(in the rows, 128 means zero)
One turn sends every row of this set to another row. A few are shown first. Where does it send the rows asked after them?
kelom: 116	141	132	95	132	139	118	137	123	129	113	137	163	141	112	119	143	133	125	112	98	136	145	132	128	117	108	114	101	133	160	146	144	126
Durag: 122	143	158	97	129	128	118	137	95	119	123	143	134	151	86	138	139	100	152	99	114	161	135	133	113	139	133	134	129	138	127	139	110	118
kuzi: 108	143	159	113	123	123	141	128	114	126	121	168	160	128	96	137	133	111	145	125	127	139	138	127	133	142	139	118	105	125	119	133	118	117
desin: 104	152	122	95	129	138	118	130	111	117	127	137	171	133	112	113	148	132	120	125	114	140	150	132	114	126	134	123	92	141	158	149	134	132
Zivel: 107	133	144	106	99	135	124	121	107	141	104	145	146	115	104	131	120	114	139	112	137	138	136	132	119	125	139	120	109	131	139	135	103	122
gafo: 115	133	135	93	120	150	117	134	107	127	134	147	146	132	125	131	137	113	106	135	117	138	147	139	107	122	117	146	110	135	144	159	126	116
Vek: 124	127	139	98	117	131	117	134	116	139	127	164	135	154	108	136	143	119	128	115	132	139	132	128	134	155	154	131	116	127	157	133	146	124
vor: 105	109	144	94	119	136	119	131	100	137	116	148	134	161	108	132	144	119	136	110	114	149	131	156	132	118	152	125	116	113	138	149	121	138
fadu: 114	135	150	102	125	127	127	129	111	136	106	163	146	129	105	132	131	120	138	126	111	133	139	133	154	138	124	107	114	128	129	124	94	118
dis: 114	159	120	91	142	127	115	137	115	118	118	144	147	142	114	121	142	143	127	121	94	141	146	133	128	138	133	121	112	144	170	139	132	122
Sivuk: 120	138	129	98	127	145	127	119	111	134	124	157	127	134	119	140	132	126	131	110	98	138	135	136	107	131	122	148	116	163	153	160	130	107
Vogu: 105	152	148	97	132	132	125	123	101	112	148	159	145	143	113	139	142	118	128	111	101	153	140	125	110	131	136	156	103	140	141	164	127	119
Tema: 119	131	134	89	130	138	107	117	106	114	141	147	156	142	131	129	144	113	132	111	99	164	162	142	110	129	116	130	103	150	130	156	118	124
popi: 109	146	136	89	142	124	116	131	112	112	122	136	163	145	117	120	139	134	131	116	95	161	150	140	113	122	137	122	102	127	156	146	138	139
Zitum: 135	137	143	97	129	139	100	139	120	131	115	143	142	159	114	118	174	142	143	102	133	149	134	137	125	147	123	133	108	126	147	134	119	119
difol: 118	128	157	97	143	143	113	133	112	139	119	147	138	157	113	131	157	153	145	112	126	165	129	143	114	125	126	140	108	110	139	122	126	135
zir: 107	164	122	105	132	147	127	130	111	140	123	139	153	133	107	121	137	145	127	114	98	136	133	134	117	116	120	119	103	151	164	145	133	123
zari: 113	153	138	114	111	146	118	119	107	156	154	162	148	154	109	132	144	127	140	99	126	152	126	123	140	142	136	117	99	145	150	132	119	130
Kis: 129	118	144	98	140	136	114	135	127	133	116	142	146	159	118	132	164	146	150	107	135	155	140	146	112	136	122	127	116	120	143	129	129	124
rab: 121	147	160	110	127	115	144	122	110	142	119	151	140	125	107	133	121	119	145	108	118	139	120	134	123	137	146	114	118	136	141	138	103	119
tekeg: 123	137	159	103	124	120	128	123	105	137	125	139	160	128	110	127	132	109	143	101	118	148	139	139	130	125	130	94	114	128	122	136	96	125
laga: 116	116	165	94	132	135	125	118	109	135	124	158	152	142	102	136	134	106	138	116	125	156	140	113	131	147	106	137	101	138	141	124	112	143
guv: 109	151	136	101	136	150	126	134	112	125	122	144	166	134	106	114	142	133	128	126	95	150	140	146	110	114	122	119	91	138	138	146	148	131
sadib: 115	113	154	87	123	134	128	142	118	142	123	151	126	156	109	120	135	117	139	114	128	136	130	146	139	134	134	124	124	126	150	144	140	133
ved: 114	145	136	112	135	155	125	130	119	146	133	149	143	150	118	123	162	155	148	127	140	152	125	151	107	138	126	129	106	142	143	133	104	123
vuv: 114	140	144	110	115	122	117	110	105	134	112	156	154	127	111	146	120	121	149	104	117	163	147	127	123	136	145	111	106	127	134	119	100	125
Kuzon: 101	131	127	83	148	128	123	126	102	116	141	152	134	143	124	140	138	129	121	128	101	140	153	139	124	127	125	140	126	143	149	149	108	120
mik: 111	142	131	112	134	144	130	118	101	148	161	163	155	155	111	136	152	131	142	117	117	155	135	146	135	137	143	101	108	147	127	129	116	131
Ropo: 113	115	136	94	125	150	114	120	96	148	119	155	127	151	116	124	135	130	143	118	102	162	132	166	130	125	144	114	113	140	132	131	115	141
div: 118	132	137	89	129	145	109	120	96	134	128	148	140	139	119	134	146	125	114	103	85	139	141	130	134	115	102	135	109	144	142	151	111	117
Zepe: 118	134	142	93	126	122	121	127	96	127	113	151	142	114	106	125	131	115	131	130	129	138	146	142	126	140	154	113	121	135	125	117	107	121
rim: 111	137	136	101	115	139	112	131	112	124	128	146	148	146	107	133	136	101	148	121	134	158	154	130	120	153	118	125	117	151	140	137	85	124
Delo: 120	138	133	101	109	138	119	126	112	140	148	153	146	148	105	126	147	116	145	97	144	144	139	127	123	148	148	119	111	150	147	138	143	124
gutip: 107	132	150	99	141	152	121	128	108	134	118	151	136	152	102	121	164	153	161	108	124	159	129	152	111	123	127	139	104	132	125	131	123	130
nimi: 98	166	126	107	143	134	131	131	113	119	128	151	158	145	113	128	138	144	135	132	92	153	138	143	114	128	141	125	100	140	157	149	126	130
Fef: 107	153	127	98	137	142	116	131	112	128	105	149	145	142	106	128	130	148	140	114	80	155	142	139	120	118	124	125	104	138	155	134	142	127
pir: 113	147	134	106	134	150	115	131	107	143	139	139	146	149	109	127	173	153	134	114	148	140	129	134	116	131	130	131	108	130	148	128	107	121
lok: 136	130	152	104	130	143	123	112	89	149	125	146	147	130	103	130	148	107	117	117	114	144	121	131	121	144	124	126	105	155	136	133	92	131
roro: 125	149	153	103	120	135	123	127	104	141	119	161	144	113	98	127	121	117	145	115	123	151	142	131	126	137	131	111	113	141	119	107	127	117
deze: 121	132	136	93	139	137	114	122	111	134	128	146	146	149	113	118	178	153	141	105	141	139	135	130	126	147	130	134	102	143	150	128	113	128
gafa: 106	136	131	108	115	164	111	132	97	148	138	161	145	154	107	127	145	124	140	127	112	160	139	159	138	122	133	108	106	133	118	129	113	131
Mov: 123	151	129	102	136	141	108	125	108	126	140	162	140	147	123	156	133	129	127	117	87	165	153	131	116	132	117	136	118	139	143	134	127	107
zuto: 94	129	132	106	135	141	135	124	94	129	123	153	140	144	83	154	145	117	145	119	121	138	138	130	122	131	129	131	127	148	130	133	91	119
korik: 138	129	138	103	140	132	118	126	96	141	129	142	145	142	94	158	146	111	124	110	121	147	142	123	119	140	125	116	136	138	138	114	113	114
Rabiz: 121	142	144	115	134	156	120	127	108	140	120	154	144	152	108	125	172	151	144	121	122	155	119	156	106	134	138	137	98	132	127	138	112	122
bedof: 113	137	148	96	138	148	131	122	111	135	152	159	150	134	115	139	134	123	129	113	106	147	146	125	115	118	97	138	105	148	134	144	143	120
votab: 127	110	143	114	128	145	134	113	109	144	102	159	146	140	98	157	134	110	139	120	112	152	131	135	106	140	124	133	114	144	134	131	118	124
Nolaf: 114	141	164	99	130	147	125	138	96	137	134	146	135	136	103	127	123	104	132	141	129	162	130	142	109	137	122	137	118	137	132	128	102	135

Fef -> dis
zuto -> Durag
Vogu -> Tema
Where do these go?
Ropo -> Vek
gutip -> Zitum
tekeg -> Zivel

One turn sends every row of this set to another row. A few are shown first. Where does it send the rows asked after them?
ripab: 123	122	147	139	151	120	112	129	134	128	123	139	119	130	123	135	131	126	122	109	134	147	144	123	130	109
tef: 145	133	126	120	120	127	135	95	112	123	113	136	133	111	118	123	131	143	125	121	130	126	139	125	134	122
nafik: 117	131	124	133	129	135	119	115	123	128	115	126	113	148	97	116	140	122	141	128	131	116	131	131	127	141
dozit: 146	127	121	121	107	133	128	138	143	115	133	127	118	129	152	129	124	150	147	111	138	120	133	114	122	128
timi: 146	121	128	135	123	120	118	117	114	142	111	133	118	117	113	111	140	136	131	137	107	131	124	112	138	131
Nudu: 138	123	149	128	144	123	114	127	124	106	124	133	117	125	138	133	120	138	133	114	141	138	138	134	129	105
kuzed: 119	115	134	133	136	128	112	130	123	123	123	136	126	129	129	146	113	127	125	110	138	141	145	154	126	109
mav: 127	122	115	136	134	112	147	117	149	113	125	112	109	148	127	107	130	116	121	145	132	134	125	135	125	124
nezot: 149	126	130	120	144	119	119	104	126	124	134	133	131	123	125	122	140	135	142	132	146	121	148	119	134	110
Das: 136	113	120	125	113	129	115	123	114	113	126	117	116	127	127	121	128	133	148	146	121	105	133	135	132	116
nedi: 147	114	119	125	144	121	105	120	120	146	131	123	125	129	114	106	140	121	135	135	124	131	124	121	135	119
mef: 144	108	121	144	128	112	147	114	151	123	102	120	109	133	122	119	128	128	114	141	105	137	120	122	130	128
fol: 113	122	109	136	111	123	146	145	150	138	116	110	119	135	133	127	136	129	116	104	130	142	129	128	125	141
Gobop: 123	115	134	134	142	130	122	131	133	122	123	133	128	121	112	131	114	121	99	117	133	149	137	136	126	104
vite: 134	126	130	136	118	112	142	141	149	127	123	119	106	133	154	118	136	143	140	118	128	143	133	107	136	135
Zusez: 108	129	141	145	136	131	124	124	130	110	122	146	112	137	127	134	115	129	122	118	134	141	149	137	129	112
Fil: 112	123	112	140	117	124	119	128	111	145	118	128	129	128	107	125	141	121	133	134	127	118	139	146	126	135
dezur: 126	122	129	131	144	129	123	102	141	137	129	136	121	135	101	131	138	119	130	123	132	123	155	113	137	120
Zalev: 151	112	125	133	126	119	148	146	154	134	122	116	120	120	136	113	129	142	121	126	132	149	121	114	133	138
Nozo: 121	126	107	126	107	137	130	145	140	146	134	122	131	127	129	134	127	127	129	101	144	129	135	136	121	139
kole: 129	118	123	125	124	134	141	141	155	127	124	104	110	145	129	129	121	129	136	105	141	135	127	133	129	148
seti: 127	119	121	121	124	135	122	104	118	129	135	126	126	123	128	138	122	124	144	122	140	114	156	142	144	115
Lek: 134	119	135	143	115	123	121	125	119	125	121	137	108	123	123	117	134	135	147	155	110	115	139	119	141	126
pigi: 133	117	123	130	127	118	120	109	121	145	117	135	140	111	113	146	146	135	131	121	128	121	158	131	132	121
ger: 133	119	124	134	128	121	135	114	132	125	130	140	137	106	113	124	139	132	116	149	134	124	156	120	131	106
nulek: 141	123	127	135	112	126	137	146	154	123	138	137	115	116	143	118	126	144	134	134	129	134	138	99	128	124
lop: 152	117	120	132	110	124	131	148	143	145	124	136	132	107	135	129	131	148	127	115	122	140	132	110	126	135
zup: 137	123	118	135	140	109	131	111	134	138	113	114	115	153	135	125	136	122	142	117	134	138	121	149	130	142
gidig: 129	117	113	119	124	139	130	103	128	128	125	125	132	116	101	126	120	118	108	122	129	121	145	128	137	109
zeku: 123	132	143	131	128	129	129	121	117	106	108	135	121	120	126	132	115	138	110	108	129	144	134	134	125	111
Rure: 151	101	113	127	130	107	123	117	135	138	115	103	118	135	144	130	133	123	131	122	113	134	122	140	135	121
Pona: 137	112	135	146	132	105	136	122	148	122	113	118	103	145	137	135	142	130	151	141	121	126	136	135	131	139
Lamev: 123	112	109	134	130	121	116	133	124	143	138	125	129	125	111	109	139	114	124	151	130	126	136	137	131	117
kita: 135	132	112	125	104	144	145	133	145	114	123	131	119	128	127	121	112	145	123	113	136	125	126	119	119	136
Ruruk: 149	102	104	135	132	115	131	150	153	145	129	121	129	134	144	125	126	140	133	118	138	147	130	130	126	134
falu: 141	118	115	132	131	125	120	144	154	155	140	138	126	129	133	126	132	133	138	109	136	140	135	108	128	132
Led: 137	112	115	133	112	108	144	124	132	119	109	102	122	128	140	132	137	132	126	138	123	125	125	155	123	128
kalep: 132	119	137	142	133	114	114	131	121	128	109	144	130	115	134	141	127	143	115	114	124	145	144	135	125	107
taka: 122	136	133	136	124	133	142	99	124	120	129	147	116	125	112	122	122	129	134	140	134	123	156	122	143	121
Litek: 122	121	103	132	118	134	134	145	156	149	142	133	131	124	121	117	124	124	113	116	137	141	132	115	123	125
falaz: 116	134	120	132	115	144	139	139	153	126	137	133	113	142	123	126	122	129	140	111	147	125	138	124	124	145
Kav: 132	116	142	143	139	119	125	134	132	109	123	150	120	116	132	128	116	138	115	136	133	145	145	129	127	101
sukik: 130	114	115	146	117	110	151	118	132	145	105	121	121	128	126	123	126	119	115	137	115	146	124	150	133	140
lezi: 126	108	125	144	136	105	138	126	148	139	134	115	107	139	137	121	130	108	133	149	123	137	137	136	141	125
vib: 135	116	106	136	103	121	143	138	141	119	117	123	112	135	159	125	119	150	135	117	123	132	131	126	127	133
pep: 132	121	117	121	123	140	122	113	122	109	118	116	114	137	103	111	127	127	125	135	124	111	120	129	124	123
Pumet: 117	116	99	145	125	114	140	148	161	144	129	128	120	145	140	123	133	129	126	123	132	143	139	122	125	130
neda: 135	110	108	134	118	137	150	140	156	113	128	120	111	144	137	121	106	139	131	129	137	133	128	130	127	137

zup -> Pona
Lek -> Lamev
falu -> falaz
Where do these go?
kalep -> kuzed
Pumet -> neda
pigi -> seti

One turn sends every row of this set to another row. A few are shown first. Where does it send the rows asked after them?
duge: 154	130	125	115	113	137	117	139	123	145	131	121	105
zibin: 133	136	122	144	99	135	157	119	117	127	111	133	112
sose: 118	131	136	152	118	126	135	136	114	143	118	112	109
Monav: 151	149	151	150	108	135	135	134	121	115	117	122	131
purip: 137	140	138	124	114	124	126	107	112	141	129	132	150
mafer: 132	142	111	137	105	126	148	116	128	153	122	121	112
tus: 130	114	123	147	107	117	143	105	120	128	128	121	121
Ked: 137	139	147	121	105	157	128	131	113	141	126	113	111
pilab: 127	138	126	144	132	158	128	131	121	129	127	123	121
Pelu: 155	113	128	127	118	128	134	122	106	123	143	128	114
rul: 138	119	136	120	122	127	113	133	111	145	128	108	131
Lova: 141	128	133	123	113	157	143	126	143	142	126	139	128
musi: 130	128	129	137	100	149	138	116	119	142	107	98	124
gobod: 146	132	133	139	124	131	140	140	135	130	140	102	111
kega: 144	139	140	148	103	121	145	117	134	144	130	100	124
geg: 139	138	136	113	102	141	152	135	109	137	126	106	115
Sonek: 151	123	129	142	96	153	113	128	119	124	125	120	124
Tofal: 122	116	125	135	106	130	118	114	108	133	136	126	112
mela: 159	123	140	147	105	118	148	136	136	134	123	124	131
bovo: 152	130	144	139	133	122	114	136	130	130	131	116	118
paped: 133	124	116	128	118	139	144	110	126	111	129	132	108
Tudam: 129	116	124	135	102	141	125	132	116	153	102	121	134
lod: 133	114	126	113	108	128	136	124	130	145	138	124	105
vafi: 112	139	143	132	110	136	118	134	117	127	109	125	123
tik: 153	135	126	117	137	153	138	125	117	136	122	117	119
Dusi: 130	139	142	136	100	149	138	123	132	131	103	103	113
pilur: 151	132	137	132	92	126	152	147	123	135	122	120	127
Vade: 142	129	156	138	114	123	119	116	120	140	110	125	143
gom: 126	137	130	131	132	131	155	109	136	145	119	126	125
vure: 137	146	126	152	133	132	130	123	127	117	117	127	134
Ketev: 137	147	127	145	97	146	119	131	133	122	109	130	117
Vuko: 138	136	143	112	129	126	133	117	121	137	124	135	145
koto: 134	147	120	133	99	125	138	113	124	154	126	132	136
Duvu: 131	120	140	142	112	138	125	118	122	107	122	142	116
Zape: 162	128	114	134	113	134	140	110	128	127	136	127	135
Tuti: 158	131	156	132	116	121	131	114	116	140	105	129	128
Bufi: 138	117	141	137	94	106	128	125	135	129	117	127	119
Nutu: 134	125	129	128	117	135	127	121	103	136	114	153	117
kip: 143	141	127	124	103	131	122	133	138	120	103	132	132
mavu: 164	130	136	119	113	128	124	126	122	156	114	129	113
zev: 130	139	124	117	107	145	149	123	122	142	127	97	122
Guno: 127	115	136	140	109	125	122	136	110	148	113	137	132
karu: 156	120	134	150	102	127	133	120	117	119	128	118	104
mumu: 126	135	130	140	135	111	135	123	115	147	128	126	119
Fize: 144	134	135	116	121	121	136	116	137	119	109	123	142
Gevi: 154	136	140	130	121	115	148	116	125	128	109	119	143
Dabe: 130	134	150	123	102	160	132	124	134	136	126	119	116
tipe: 143	124	120	126	131	146	143	126	130	136	124	141	138

Fize -> musi
Zape -> zibin
gom -> kega
Where do these go?
mafer -> mela
paped -> tus
zev -> Gevi
Lova -> koto
mumu -> gobod

One turn sends every row of this set to another row. A few are shown first. Where does it send the rows asked after them?
meve: 126	135	107	134	140	134	103	121	138	134	136	122	155	129	137	137	126	101	139	136	109	109	118	131	112	128	126	139	119	131	126	140	129	120	124	129	119	113	137	152	139	127	123
bofo: 126	121	128	115	140	129	132	125	112	131	108	142	134	129	119	128	142	159	124	114	118	138	144	140	133	138	124	126	129	135	113	131	147	129	129	113	126	124	96	119	122	119	126
sof: 133	133	110	139	134	132	101	124	129	139	139	112	154	130	145	133	121	102	140	135	115	110	118	130	114	128	129	140	115	131	126	141	140	123	122	126	111	120	132	147	141	135	120
Duk: 147	144	110	140	123	135	128	137	146	135	123	137	119	136	125	118	121	130	141	127	126	130	111	131	114	119	102	125	143	118	106	140	121	115	129	141	112	123	134	113	135	140	129
nuli: 143	127	146	120	147	124	115	157	136	109	136	105	139	121	126	131	134	131	128	140	114	133	119	122	134	128	125	112	118	133	138	137	133	125	133	121	140	126	148	137	109	129	132
kugu: 123	124	112	130	114	129	138	126	106	129	128	143	116	102	104	109	133	119	126	113	135	117	147	137	123	144	114	134	135	111	132	127	127	122	131	138	113	128	120	145	139	119	139
Sinen: 124	132	148	130	134	126	146	122	102	126	138	137	137	139	145	121	107	133	132	120	130	127	136	118	126	115	145	122	141	138	131	138	132	153	113	117	140	120	130	145	119	117	132
riz: 151	135	109	131	122	136	127	145	137	131	127	133	119	134	122	115	125	132	143	127	125	135	112	131	110	115	99	127	142	118	106	146	124	117	132	135	106	126	130	117	131	145	129
Gub: 148	140	110	139	118	131	127	137	141	139	129	134	115	133	126	120	124	133	140	124	124	124	113	131	115	124	97	127	141	120	103	142	125	113	129	139	107	124	135	112	133	145	123
tigu: 142	128	145	124	149	119	117	158	138	119	133	112	140	120	124	133	134	134	135	138	117	127	117	116	136	125	126	112	115	132	139	131	136	126	131	120	134	127	152	136	106	133	135
mor: 144	142	103	137	121	135	127	144	138	135	124	130	118	132	122	115	122	130	142	129	131	127	110	125	113	117	98	126	142	118	101	146	129	115	133	140	113	125	132	116	130	140	132
lef: 124	121	107	129	121	128	143	126	106	125	125	141	116	100	107	107	122	120	131	118	137	126	147	139	131	142	118	142	132	107	126	133	136	119	135	143	117	125	124	143	137	123	143
Bok: 121	130	147	131	142	129	145	128	104	138	137	135	137	137	138	119	113	139	128	122	132	130	134	111	124	118	146	126	141	134	126	132	121	152	112	119	137	116	124	143	113	110	132
tilok: 135	119	128	120	140	131	132	123	112	129	104	143	131	124	120	126	139	150	120	120	119	137	145	140	131	140	126	127	133	129	123	130	147	126	134	103	130	124	95	117	121	115	128
fuf: 125	139	111	134	135	124	98	123	134	142	139	113	156	135	135	130	125	110	136	136	115	111	114	131	118	125	130	138	126	129	125	140	130	114	118	128	112	120	141	145	140	142	121
Gal: 127	125	112	132	115	130	141	127	105	127	131	142	118	101	110	110	126	116	132	119	143	123	148	142	125	148	117	131	131	105	126	141	142	119	132	135	117	122	131	148	139	121	138
zivi: 148	137	106	135	125	132	129	135	146	133	120	131	116	133	120	115	125	136	142	125	129	129	114	127	111	122	101	125	143	119	103	144	120	115	130	136	111	122	131	115	133	141	132
vob: 124	135	113	136	132	128	104	126	138	136	139	116	159	131	135	139	120	101	140	132	112	113	110	132	115	133	133	136	119	133	127	142	134	120	121	131	112	118	135	141	142	135	123
Luzo: 142	128	148	122	146	121	113	155	140	121	131	111	136	121	130	134	139	133	131	144	118	130	124	115	137	131	123	111	118	137	139	139	133	128	132	124	139	128	149	134	108	127	131
figu: 140	128	149	120	141	124	116	158	137	113	131	108	140	119	131	136	135	133	136	143	124	129	121	120	131	123	129	113	118	130	130	134	135	132	131	120	137	124	150	138	107	128	132
kem: 120	127	148	124	141	123	142	131	106	126	137	131	135	139	136	117	106	133	133	123	134	131	131	109	131	121	146	126	141	139	122	138	129	152	112	117	140	125	124	146	104	115	131
gikas: 130	126	130	117	134	133	135	124	113	136	113	141	134	126	120	129	138	159	121	118	113	137	148	137	135	137	125	128	134	134	113	136	148	127	131	106	127	121	99	115	125	120	128
koro: 129	119	129	114	139	134	132	126	115	128	108	144	133	122	120	131	140	154	123	119	115	135	142	140	130	136	123	132	132	132	115	130	147	126	131	112	128	125	91	117	122	115	131
nupor: 126	132	148	124	136	129	144	130	103	128	140	133	133	137	143	119	110	125	131	123	128	122	136	114	125	119	146	124	141	133	121	139	126	155	113	116	141	124	125	146	113	111	122
Veku: 124	123	149	128	140	131	144	128	106	126	135	128	136	136	141	119	106	131	127	117	133	131	129	114	120	123	150	128	130	135	128	137	132	160	112	115	133	120	127	142	112	114	133
gan: 126	139	115	134	137	122	101	119	139	134	141	122	156	131	137	141	119	105	145	132	120	116	113	133	119	125	128	141	119	129	122	143	133	114	118	132	115	117	140	150	142	134	125
valu: 123	123	102	130	117	134	142	128	107	123	124	137	118	106	103	108	132	121	123	114	139	124	144	142	124	154	120	133	132	115	127	138	138	119	123	138	114	126	126	139	134	123	140
telab: 141	125	151	123	140	119	119	155	136	116	133	111	139	116	126	139	130	134	128	137	121	130	119	121	133	124	127	110	114	129	137	134	132	130	133	117	137	126	150	138	108	133	136
pap: 119	130	155	123	134	129	136	132	105	125	130	134	131	138	143	118	108	132	125	118	131	124	133	111	124	117	143	127	138	133	126	138	126	153	109	114	136	120	123	143	115	115	129
Safo: 121	126	107	132	118	129	137	129	110	123	127	145	112	109	100	113	125	117	131	113	147	124	139	141	122	144	119	129	133	115	126	131	138	119	137	142	113	131	126	149	137	124	139
Beg: 133	130	111	136	136	124	99	121	139	125	134	113	158	130	134	135	125	108	136	133	109	111	114	134	114	132	129	142	118	133	128	143	135	123	108	132	115	115	139	147	141	138	125
nata: 128	119	110	136	114	130	139	128	108	130	127	137	114	101	108	111	130	113	128	113	139	125	150	138	121	141	119	131	129	113	123	137	140	128	130	144	113	122	124	150	133	120	143
tibe: 129	126	129	120	138	131	136	125	115	130	106	142	138	129	121	129	137	158	122	113	119	134	146	139	132	136	122	122	130	128	108	131	150	120	135	108	131	125	99	120	119	122	129

tilok -> figu
nupor -> sof
Bok -> Beg
Where do these go?
mor -> gikas
tigu -> zivi
nata -> Sinen
vob -> lef
riz -> tibe
kugu -> Veku
kem -> fuf

